Families of rows that turns and mirrors carry onto each other, the same ones carrying the whole set onto itself: the rest of each named row's family, in list order
4 families of 8 rows
Ler: [  5 -30 -21   4  18  -2 -30 -26  -1]
diz: [-17 -38 -19  11   5  14 -19   1  -5]
Palup: [  9 -25 -14  14  12  -8   0 -10  38]
mamip: [-17 -16  -9   8   2  28 -11  -4   7]
rupip: [ 21  -5 -16  -7  -6 -51 -18  13   4]
lom: [ 16  -7 -27  14  -6 -25 -19 -14 -28]
Kebip: [ 19  -4   2   1  -5 -31 -37   7 -20]
genum: [  1   1 -11 -17 -22 -14 -27  16 -26]
fumu: [  0  18 -22  -9 -30 -20  -3  17  16]
baz: [ 20 -14 -27  -9   1 -40  -5   4 -22]
bizok: [ 21  12   2  -7  -5 -37  -6  18  15]
tugus: [  9  -3 -13  -4  20   7   0 -22  25]
mora: [  2  15   5  11 -34 -14 -13  10   6]
Buke: [-26 -33 -18   8  -9   7 -15  15  21]
mufe: [ 20  -1  -9  19 -12 -39   9  -2  11]
tegul: [ 21   3   1  20 -15 -40 -25   1   5]
bopaf: [ 18  20   9   1 -13 -15 -26   5 -11]
Gufe: [-11 -25 -15 -21   2  18 -35   9   0]
vibu: [  9   2   3  -1 -21 -36 -33  22   6]
Guso: [ 19  12  -9 -24  -2 -28 -20  17 -12]
pufeg: [-15 -22 -19   2   6   6  11  10  30]
Mep: [-15 -30 -24  -9  -8  -5 -47  -1  18]
kigu: [ -3  -8 -30   1 -32 -29 -34  12 -10]
tufig: [-11  -3 -17 -18  -5   3 -16   3  43]
Lakeg: [ 30   7   1  -5  11 -31 -11   4 -12]
latu: [-14 -40 -36   0   9  -8  -3   4  22]
zolik: [  8 -40 -31 -13  25  -7 -13  -4   6]
kad: [-17 -23 -28 -19  11  16  -4   7   6]
pilum: [ 20  19 -18   5  -4 -16  12  -8  -2]
bakir: [ -9 -10   2   8 -11  18 -22   3  33]
Revan: [-15 -33 -17  26  -1   5 -10  -9  23]
vanav: [ -5 -27 -20   4  22  13   8  -3   2]

Same family as mamip: rupip, tegul, bopaf, Guso, latu, kad, Revan
Same family as tufig: Ler, lom, fumu, tugus, Mep, kigu, pilum
Same family as Gufe: Palup, genum, baz, mora, mufe, zolik, bakir

Families of rows that turns and mirrors carry onto each other, the same ones carrying the whole set onto itself: the rest of each named row's family, in list order
7 families of 4 rows
gebir: [ 14   4 -16 -25   6 -34  48  10  28   1  -4  12 -22 -35  33   1 -13  15
 -19  14 -39 -45  22  -8  13   0  32   4]
Nubas: [ 21  20 -30 -14  -4 -32  18  23   5  -9  13  -5  -5  21  29  22 -36  26
 -30  22  14 -23  22  48   0 -14  29   1]
ledo: [ 18  12  -9  25  29 -29  23  35  24 -10 -10 -32  23  -4  -8  25   4  36
 -23   4  25   9   7 -16  12  10  16  11]
nel: [ 16   4 -12  15  33 -19  11  33  24  -6   1 -36  22  -4  16  37 -16  31
 -29   8  36  11   7 -22  27   8  12  -9]
sani: [ 23  29 -11 -26  -2 -22   4  13  16  -6  12  -7   2  16  30  37 -22  31
 -34  31  32 -21  15  38  -7  -3  28 -11]
Kal: [ 14 -12 -10 -24  19 -30  41  11  27   5  -1   9 -15 -45  35   3 -17  20
  -8  -5 -35 -37   9   0  13  13  13  24]
Govav: [  9 -21 -16 -16  13 -32  46   6  29  15  -3  16 -11 -37  44  11 -23   6
 -16   2 -21 -45   2  -7  24   7  16  20]
Fivim: [ 23   2   2 -25  -5   0  15  26   2  12 -16 -27 -20 -17   7  28 -17 -12
  21  21  -1 -26 -24 -23  47   6  11   5]
zuge: [ 25   2  -2 -27  10   6   9  21   0   4 -16   4 -13 -20  16  26 -10  -5
  19  17  -3 -36 -35  -3  54   5  13  -8]
bosi: [ 20  27 -16   3   3 -13   9  13   6 -18  11  -7  -6  18  34  36 -29  40
 -40  19  26 -24   8  38  -3  -1  31 -11]
Moze: [ 14 -15 -25 -12   5 -40  51  19  20  23   0  -1  -2 -30  46  -1 -25  12
 -15  15 -32 -38  18  14  17  -8  30  18]
Ganis: [ 19  -1   2 -17   1   7  22  16  -7   7 -29  -6 -18 -14  13  25   7  -7
  19  29  -5 -29 -32 -16  32   1   9   4]
zaz: [ 27  -6  -7 -24   2  -2  19  17  -6   1 -25  -1 -21 -16  12  17   1  -2
  24  13 -13 -31 -37   1  32  10  10 -12]
Dig: [ 25   3  -8  20  25 -23  11   9   6  -6  -1 -29  17   9  -5  23   7  27
 -21   7  22   5   6 -38  20  23  14   2]
gekam: [ 19  22 -18 -12  -1 -26  11  18   0 -22   5  -2   5  20  26  31 -27  30
 -40  20  15 -23  23  33 -20 -10  32  -6]
zag: [ 27   5  -6 -17  -6  -1  12   4   0   1 -11  -8 -26  -2   7  25  15  -1
  17  26   1 -24 -31 -26  40  14   7   1]
kilu: [ 16  11  -5  22  34 -15  25  29  10  -9   8 -34  27  -1   0  40 -10  28
 -31   9  20  12  16 -23  21   2  20  11]
sof: [ 18  37 -13 -23  -2 -27   3  12  -4 -25   8 -12  -9  12  22  37 -21  37
 -33  27  11  -9  23  38  -3   1  31  -4]
zelo: [ 16   2  -6  19  29 -29  16  15   6 -14 -10 -36  17   8  -4  39  -6  20
 -23   1  34  13   9 -21  15   4  15   5]
zeg: [ 16  10  -2  20  34 -19   9  36  16  -5 -12 -34  22   9 -13  31 -11  23
 -20  26  23   7   8 -15  31  11  19   2]
Gufud: [  7   3 -14  19  30 -28  18  26  15 -13   2 -37  18   5  11  27  -6  32
 -22   1  26  25   4 -11   9  14  10  -4]
Zenim: [ 33   5  -8 -26  -9   6  27  20  -1   1 -17  -3 -22 -21   5  43  -5  -9
  19  28  -5 -35 -26  -8  43  -5  12   1]
Buk: [  5 -12 -13 -21   4 -45  49   5  26   9  -6   4  -8 -39  48  14 -10   5
 -11  14 -31 -45   8   4  13  -5  26  20]
Sel: [ 29  10   1 -29 -12   2  19  28  -5   0 -15  -9 -28 -16   4  18   1  -2
  21   5  -5 -32 -36  -7  31   1  11   9]
fipeg: [  8 -14  -7 -24  16 -36  37   4  31  21  -4  11  -3 -42  38   0 -16   5
 -24   4 -27 -37   8 -10  24  -4  35   9]
Los: [ 23  35 -24  -7   0 -15   9  18  15 -28   6 -10 -16   4  26  27 -22  47
 -27  17  16 -15  17  38 -15   4  27 -12]
mimar: [ 10 -14 -16 -27   6 -38  43   9  21  15 -15   6  -8 -50  34  11 -14  13
 -13  15 -36 -33  23 -12  14  12  22  16]
kamo: [ 25  36 -11 -26   2 -34  25  11  13 -20  21  -9  -2  15  26  31 -23  38
 -26  22  14 -24  33  31 -13   7  23   2]

Same family as Moze: Nubas, Dig, zag
Same family as Gufud: Govav, bosi, zaz
Same family as sani: ledo, Sel, fipeg
Same family as sof: kilu, Zenim, mimar

